Each path below is one point turned by a fixed rotation once a step. After each direction that follows a path, write how fast that rotation turns it, in degrees each step (0 if it stays still).
Each turn is a multiple of 5 degrees from 10 to 175, or 0.
Each row of a path follows its step; steps can be skipped.

step 2: [  2.2  13.4   5.3 -19.6   0.6  19.0  -4.1  -3.8 -34.8   0.9  20.0  11.0
 -19.4 -44.3  -9.2  18.7   2.5 -10.2 -21.3 -13.6  16.0 -15.3  -4.2  -7.3
   8.3  -4.7  -2.8   6.6 -21.0   9.3 -10.1 -10.6 -28.9   6.3]
step 4: [ -6.0   5.6   3.9  10.4 -25.6  -1.5  -4.7  16.5 -18.1 -37.7   0.8   3.3
 -13.9   9.6  -4.5  15.4   5.2   6.5  20.6  16.3 -13.3 -21.2 -23.5  18.9
   4.0  22.7  -1.3   4.2 -15.7  12.3  -5.5   3.0  27.7  35.3]
step 6: [ 18.0 -35.8  -9.0 -26.4 -11.7  -4.7 -14.6  -5.2  -8.2 -14.3  13.6  10.3
  17.9  -3.7   5.3  25.1 -26.7 -13.5   2.2  -2.0  27.1  -7.1 -17.0 -14.3
  -0.1  -4.8  17.2 -21.6  18.2   0.9  -1.4 -20.4 -11.1  17.4]
step 7: [ -3.2 -14.7  -9.3  -0.8   3.5 -21.9 -20.0  -4.0   7.0  -8.5  41.8   2.0
 -29.2 -12.2   1.1  35.0   3.3 -33.2   7.9  10.6   8.9  -4.2   0.0 -16.5
   3.7   1.7  14.2 -26.0 -13.1  -9.0  -7.6  -1.7 -10.8   4.4]
step 8: [-12.7  27.7 -14.2  -1.6  -0.2 -17.9 -21.4  -6.5 -13.0 -18.3  31.6 -16.6
  -5.0 -27.6 -22.0  12.8  11.9   2.0  19.2  -4.5   4.9  -9.6   9.0 -32.7
   6.8   0.6 -22.8   3.6 -16.6  -3.2 -23.3  -2.5   2.9  11.6]
step 9: [ -7.2  14.8 -10.2   2.9 -14.5   3.4 -19.5  -4.5 -22.3  21.9  21.2  23.4
  17.5 -22.1 -10.1  -4.8  17.7   6.0  38.3   5.1   6.6 -23.3 -19.8   2.7
   0.2  12.8 -24.6  10.0  11.1  11.4 -14.3  -8.3   7.0  14.2]
step 12: [ 23.9  11.4   4.0   9.8   9.3 -29.3  10.0   2.7  12.9 -15.7  16.7  -6.1
  14.9  -8.6 -37.4  29.3 -11.4  -4.6  13.4  -0.3  30.9  -6.0  -3.0  -6.5
  -1.3  12.3  10.0 -13.2  16.9  17.3  18.2 -17.9 -19.1   2.8]
step 13: [ -1.9  17.9  -5.1   4.3   2.7 -10.1  11.5 -15.0 -14.8 -24.1  34.5  26.9
 -12.0 -12.9 -17.6  13.3  -5.5  -6.6  22.9  -4.8 -10.7 -11.3   6.7 -10.7
 -24.9   1.2  35.4  -4.0   9.2  18.4  -7.4  -7.0 -24.5  11.5]
[  0.0   1.9   0.6   1.4   1.5  -3.2  -3.2   5.2  -6.9   2.9  -1.2   1.6
   1.1   1.0  11.4   0.6   9.3   8.2  -3.7 -10.1   4.1   0.0  -3.0  -0.2
 -15.2   1.5   3.5   1.4   8.4  -2.9  -4.1  -1.9  -7.1   6.2]
90
[-9.7 -0.7  8.4 11.9  3.3 -3.7 -0.1 -3.7 -5.8 -4.2  2.2  3.9 -8.9  5.7
  4.6  3.9 -4.1 -2.9  1.0 -3.2 -3.2 -8.1  6.0  4.7  5.0 -6.1  4.2  1.5
  0.3 -7.9  1.3  9.0 -1.3  3.4]
120
[-3.8 -5.1 -3.1  3.7 -2.8 -0.9 -0.7  1.0 -0.8 -1.7 11.3 -6.9  7.4  0.8
  9.2 -2.5 -5.7 -4.8  2.8  2.5  2.4 -2.2 11.7  1.2 -3.0 12.9 -8.4  6.1
  3.0  2.8  0.2  0.6 -5.3 -5.2]
25
[  4.2   4.5   1.8  -6.5   2.6  -2.9  -5.6 -10.4  -8.3  -3.4  -2.9  -7.3
  -6.9  10.6  -3.8  -1.0   4.9   5.4  -7.6  -0.5   4.4   1.1   4.4  -3.9
   1.7   5.1  -6.9   7.0 -10.9  -1.1   0.8   0.9  -3.3  -0.6]
115
[ -0.2 -12.1   4.6  -3.3  -3.5   8.6  -9.5   6.2  -0.4 -11.1   5.6  -6.2
  -3.6  -4.0   5.6  -4.3   2.3   0.8   0.2   3.4  -0.6   3.7  -8.5  -3.6
   0.7  -5.8  -4.9   0.3  -2.3  -4.3   6.8   3.3  -0.3   7.3]
25
[  1.6   0.5   5.4   3.7  -0.6   9.1   3.2   1.3   0.3  -3.1 -14.7   3.1
   0.4   7.0   6.8   2.6   1.1   0.0   6.7   0.6   7.3  -2.2   2.1  -6.0
   2.2  10.6  -4.9 -10.8   2.1   4.4   5.0   3.2   4.3   4.1]
60

step 1: [-21.1   0.9  13.3   1.0 -13.1  14.5  12.9  27.6  -3.7 -11.0 -14.2  12.6
  10.8  -8.8  16.4 -15.1  21.4  35.7   4.2 -18.3 -34.9   6.1   4.2  -3.3
  -8.6 -18.1  -7.7  -4.7   7.8 -21.7   9.0  -4.6  17.0  -7.3]
step 2: [ 19.2   5.4  -2.4  -6.4   3.8 -24.0  21.6   3.1  -2.7 -10.6  -6.5 -10.2
  12.4   0.7  26.8  -7.8  24.8  -2.6 -24.5 -25.3  -1.8  -3.3 -10.6 -13.3
   3.1 -20.9 -13.0 -36.3   9.3   6.2  29.4  -2.5   9.3  12.8]
step 8: [-31.8  -6.8 -14.7   4.2   5.0 -29.5  -6.8 -29.0   8.3  11.3   8.0  11.0
 -16.6  14.1  -8.1  14.5 -15.1 -13.4 -10.6 -15.3  -2.7  -8.7  -4.6  31.7
  -3.9   1.7  25.7  14.4 -13.5 -20.3   1.9  -8.5  16.3  11.3]
step 9: [ -5.8 -12.7 -10.2   7.4   1.9   6.8  15.6  -3.4  12.7 -17.8  16.7  12.4
  -5.3  33.3  -8.1   1.0 -10.0   8.8   3.3  11.7   7.9   9.6  26.7   0.2
  -7.6  12.2 -15.0  31.2   3.5 -40.2   9.1  -0.7   9.8  28.6]
step 10: [  5.6 -10.5  33.5  25.9  22.1  -0.8  11.8   0.9  22.0 -28.3  -6.7 -10.4
 -11.3   5.3  -9.3  -1.2  -4.4   2.8 -13.6 -11.5  16.3  17.4  20.3  -1.6
 -26.2 -18.3 -15.4  21.7 -13.8   6.3  12.6  12.7  13.1 -14.9]
step 11: [ -8.1   4.3  -1.7  -5.8  11.8  -7.1 -22.6  19.0  34.8  -0.3   3.2  -6.9
   7.1 -28.7  -3.8  30.1  -5.4 -33.4 -22.8  -9.8 -13.4  15.4  13.9  15.1
 -12.0 -13.5  -1.2   4.9  -3.1   3.1  22.1  10.1   4.4  15.8]
step 12: [ 11.8  -5.1 -12.9 -10.7  -0.4  -9.4  -3.6  33.8   6.7 -11.6  11.1 -23.5
   4.4  -2.7  21.9   9.5  13.1  -8.2  12.5  19.3 -24.3  23.6  20.8  11.4
 -13.0  30.4   0.9   7.7   3.3 -26.4   9.0   6.9 -20.6  -8.8]
step 13: [  8.9  31.8 -12.1  14.6  17.4 -10.0  -8.2   1.8   0.5  -4.7 -14.0 -33.8
 -16.3   1.3   2.1  -1.0  38.1  21.5   3.4   6.3  -7.3  12.6   1.9   9.7
  -2.9   7.3 -26.3  10.6   5.1  10.7   1.1  -5.2   7.8 -33.1]
[  4.1   2.5   8.4 -10.7  -2.2   0.6   0.2  -4.1  -0.5  -4.4   5.2   7.1
  -4.1  -9.1  -4.1   4.6   0.7  -0.6   3.0   3.2  14.9   7.6   0.0  -1.3
 -10.3  -4.5  -2.0   1.4  -1.2  -0.4  -2.7   5.5  -3.0   5.3]
60
[ 4.1  0.5 -2.1 -8.7 11.7  3.5  4.5 -0.7  2.3  1.8  3.4  2.2  3.2  4.1
 -3.8  6.1  5.0  5.3 -6.9  2.9 -1.2 -1.2  3.5 -0.1 12.0 -0.3  1.9  3.2
 12.5  5.8  2.1  6.9 -2.7  8.5]
155
[ -2.2  -2.0  -7.8  -9.8   0.3   3.9   4.8  -0.8  -0.8   1.4  -2.4  -3.9
  -5.4   4.7   8.0  -0.1   8.3   6.2   5.5   0.3   9.5   5.4   3.9  -0.7
   6.8  -2.1  -3.2  -0.6  -3.2 -10.1   1.4  -4.3  12.3  -4.0]
95
[  7.4  -0.3  -0.7   6.4  -1.4   3.7  -1.3   4.9   0.6  -5.3  -3.5   5.1
   1.5   7.9  -1.5  12.6  -2.3   1.7  -0.9  -3.0   2.1 -10.3   0.5   4.3
  -1.9  -5.4   6.4   2.5  -7.1  -9.3  -2.0  11.2   7.1   1.2]
35
[ 6.5  8.4  2.5 -1.4 10.1 -2.9  3.3  2.0  0.9  4.6 -3.6 -1.2 -3.8 -5.2
 -7.6 -2.0 -0.8  1.3  0.3 -0.6 -6.1  4.9 -8.1 -7.0 -0.1 -7.0 12.9  3.1
 -7.0 -2.9  4.6 -8.0  6.2  2.4]
120

step 0: [ 14.1  -2.1  -7.5   7.0 -18.5   2.8 -25.5  -5.8 -29.8  11.9   1.2   9.0
  11.9  -4.3 -21.7  -5.1 -11.0 -12.3  18.7  14.5  -6.3 -13.5   3.3  20.2
   6.2  27.4 -26.8 -31.3  13.9  12.6   6.3   8.8 -26.2 -13.0]
step 2: [  4.3 -17.8  -3.2 -37.8  10.0   0.8 -31.4  -6.5 -13.0  22.1 -16.9   6.7
   4.9   7.7  -0.9 -10.0 -11.8 -27.6  -1.7   6.4  -0.3   9.3   0.9   7.0
  -7.8  26.9  20.3  -5.6   8.5   5.7 -29.9 -17.1  14.3 -22.4]
step 3: [  7.8  -5.0  12.4  14.6 -18.4  10.2 -10.3  -8.0  21.0  13.2   9.8  -3.2
  10.1 -11.2 -30.5  40.7 -11.4  13.4 -12.6  -7.1  -8.4 -18.9  -7.0 -13.9
  24.5  12.9 -11.9  -9.9  12.2   8.0  26.2  12.5  10.7  22.0]
step 5: [ 24.8 -19.2 -10.1  -7.4 -25.4   4.0  19.7  -9.7  -2.0  -9.9  -2.9   3.9
  11.4 -12.8   8.7   1.3 -19.2 -27.0 -20.0   4.6 -12.4 -21.1  14.4 -13.6
  11.4   7.3  14.6 -14.4  36.5  31.0 -10.7   9.9   2.5   0.1]
step 7: [ 14.0   4.5   4.9 -10.1  25.0 -20.8  14.7 -25.2 -27.8 -25.1 -35.4  15.3
   9.8 -18.2   5.1  -7.1 -20.6  -6.6  -3.6 -12.8 -18.0 -17.3  -2.4  21.7
   9.8   4.9  10.8 -10.3   0.7 -10.5 -18.3  -2.1 -16.5  -4.8]
step 9: [-15.7  15.2   7.6 -22.6  -9.4 -12.4   9.1 -14.1 -30.6  -8.4 -13.9  33.1
   6.3  10.4 -47.1  -1.2  -7.7  12.5  18.1   9.2  -9.4  24.6  12.1  12.9
  -9.6   4.0   5.6   9.3 -12.9  -8.9   3.1  -9.3   3.6  -5.4]
step 11: [  2.8   9.2   3.2 -19.7 -15.1 -13.5 -27.1 -21.6  -9.6  32.5  -0.7  -9.1
  -9.0  -6.1 -23.5  11.9  14.0  13.1  21.2   2.4  -1.6  10.9 -13.3 -10.6
  -0.6  23.2 -17.9 -14.9  11.5   8.9  38.7  -4.3  12.4 -10.7]
step 12: [ -9.1 -20.3 -23.8 -19.5   7.3  20.6  20.9  -6.2 -14.1  -2.9   7.6  29.0
  15.0   7.8  -4.6  22.2 -14.8   7.4 -10.9  -3.4 -16.9 -41.7  10.0  17.7
   7.8   5.9   3.2  24.6 -12.6 -11.1  -0.7  -2.1   5.0  17.4]
[ -3.8   2.6   0.7  -7.1  -2.9  12.8   5.4  -1.9   3.5  -5.0   1.6  -7.3
  -1.3  -5.9  -0.7  -3.5 -13.7  -0.8  -2.5   5.4  -4.0   0.8  -5.6   1.5
   0.4   2.1   4.4   0.7   5.2  -8.1   6.2   3.4  -7.2   8.1]
160
[  3.9  -1.0   8.4   4.5   6.1  -6.9  -8.1  -2.6   0.8   2.9  -3.4  -5.6
  -1.8  -8.9   2.9   1.9  -2.7   9.8   0.7  -5.6   4.8 -10.6  -8.9   5.5
  -0.5   5.0  -2.1  -6.5  -2.9  -4.0   5.2  -5.0  -4.9   3.4]
95
[-8.4 -2.3  0.1  0.6  8.4 -5.8  5.5  1.4  0.2  0.6  2.9 10.4 -8.6 -5.5
 -5.5 -4.2  4.5  2.4 -2.7  4.1 -3.9  7.0 -3.9 -9.4  1.4  1.7  0.7  0.7
 -4.8  0.1 12.9 -7.7  0.8  4.6]
140
[-3.3 -7.0 -7.8 -4.0 -8.9 -7.0 -9.6  2.8  9.0 -7.5 -3.1 -1.0 -2.7 -5.1
  5.6  0.2  2.2 -3.3  3.8  2.9  3.6  3.6  4.1 -4.3  0.7  9.2 -4.3 -5.7
 11.9  1.5  1.9 -3.3 -1.3  1.2]
130

step 0: [-30.4 -11.2  -1.8  -6.9   5.2 -19.3   8.3 -19.0  13.5  -9.7  -0.9  -3.8
 -52.7   0.9   3.4  28.8   9.2  -1.1  18.0   3.6   4.1  12.5  -7.8   9.2
  36.5 -23.6  12.2 -19.4 -14.1   6.9 -18.7 -10.0   5.2  22.3]
step 1: [  8.3  26.7 -13.2  11.6   4.0  12.4 -14.4   7.2  -9.8  -5.6  13.9 -25.7
 -23.7  -9.8  34.1  -5.2  -1.8   3.9  19.4 -21.0  15.4  34.3 -19.0  -5.7
 -35.7   6.0  21.4  27.5  14.4   9.0  -4.6   4.7 -14.0   0.5]
step 2: [-28.8   7.0 -13.0   3.4  22.1   2.3 -19.8   2.9  22.1  14.8 -19.8 -13.7
   6.7  20.2   2.3 -20.2 -12.6  12.0   8.4 -28.1 -35.8   4.6   7.7  -1.8
  -4.0 -31.6  -9.1 -20.4 -30.0   8.4  16.5 -12.0  11.1 -21.0]
step 6: [ 16.4  15.1 -18.6  28.5 -20.8   4.8  18.7 -15.6   6.3  -0.6  -4.9   5.8
  27.3  -0.5  -8.7  22.5  18.9   3.0 -13.4  -5.3   5.6  11.8  -6.6   6.1
  -4.8  30.3   1.3  10.8 -13.4   1.7 -31.2  22.4 -50.0  10.2]
step 7: [ 21.1  -0.8   9.5  -3.2   9.1   7.0 -11.3 -11.8  -9.3  25.7  -4.3  47.0
   2.7   6.7  -9.0   5.3   6.3  -6.8   4.5 -29.6 -15.8  20.9 -23.5  36.2
   2.8  -4.7 -24.3 -28.8  17.7   0.9   2.3   8.6  25.8  -8.1]
step 8: [ 12.2  -6.1   0.2  -4.5 -12.2  -6.8 -19.7 -18.1   0.7  -9.0 -27.7  25.2
 -23.7  -2.8  -4.3   3.6 -11.7  17.3 -22.5   0.8  12.4 -23.8 -19.8   3.0
   4.5  -3.0  24.2  28.9  -3.0 -46.5  21.3  -7.1 -25.2 -12.3]
step 11: [ 11.6  16.3 -10.3  10.5   5.7 -25.0 -20.7  -4.9   2.9  -7.4  -0.3  -9.6
 -18.1  24.5  11.1 -16.8  13.2 -27.2   7.2  28.3   3.3  -5.0 -16.2  -2.2
 -20.3   2.6  26.6  35.0   7.6 -13.6   0.0 -14.3 -28.2  35.9]
step 12: [-25.5  27.9   5.4   3.1  -0.9  23.2 -10.7   3.8  25.2  25.5 -34.6   4.8
  19.0  -6.9  23.1   5.5 -14.3 -14.5  17.9   6.6 -22.4  21.6  14.3 -13.3
  -4.6   2.5  -5.3  -8.6   5.6  18.9  20.8   1.7  26.5  26.4]
[ -1.2  -2.3   0.6   1.6  12.9 -12.0  -5.1   0.6   0.8  -2.6  -2.1  -1.6
  -1.8   3.9  -2.2  -8.5   0.1  -3.5  -9.9   5.1  -3.3   4.4  -5.6  -3.2
  10.9   0.6  -1.2   0.6  -6.0  -5.7   2.5   2.3  -0.1 -10.5]
130
[  2.5  -1.1  12.6  -4.0  -7.5   0.9   3.1  -7.9  -2.6  -4.1  -4.0   1.5
  -3.5 -10.6  -4.2   2.7  -0.3  -2.4  -1.2  -5.5  -5.4  -2.5  -9.7   7.0
   3.4   3.6  -5.2  -0.3   0.7  -4.9  -9.9   4.0  -3.5  -7.4]
40
[-12.8   4.3  -0.9  -0.6  -4.7   3.3  -1.7  -7.0  -3.6   3.3  -7.6  -1.0
   2.0   1.4  -3.0  -2.0  -3.3   3.2  -7.7   5.3  -6.4  -1.7   6.8  -8.9
   5.0  -1.3   3.1  -8.9   3.9   2.2  -4.6   5.7 -11.0   4.6]
115
[  3.8   0.1  -5.1  -4.7   3.5  -3.2  -7.3  -6.6   4.5   2.4   8.0  -1.2
   0.3   5.2 -10.4  -1.9  -6.5 -11.4  10.2  -1.0   0.0  -4.5   1.3   1.0
   1.5  -7.6  -6.4  -6.1  -0.6  -1.0  -9.4  -3.7  -3.4   3.7]
160
[ -3.9  -8.3  -1.2   1.7  -7.1  -6.9   0.9   4.2  -6.0 -11.2   6.0   7.8
   2.3   6.7  -1.7   1.8  12.3  -1.9   2.7  -2.2  -9.1   1.4  -3.0  -0.8
  -3.0  -2.4  -6.0  -6.4  -2.5   3.1   5.6   3.1  -5.8   3.7]
100
[  6.3  -4.5   3.6 -10.5  -3.9  -2.7  -4.6  -2.2   4.9   7.1   2.0  10.4
   5.7   2.7   5.2  -0.4   1.8  -5.5  -5.8   3.8  -5.0  -2.6   3.5   1.0
   3.0   5.1   3.7   7.6   2.7  -9.0   2.3   5.8   2.5  11.2]
25
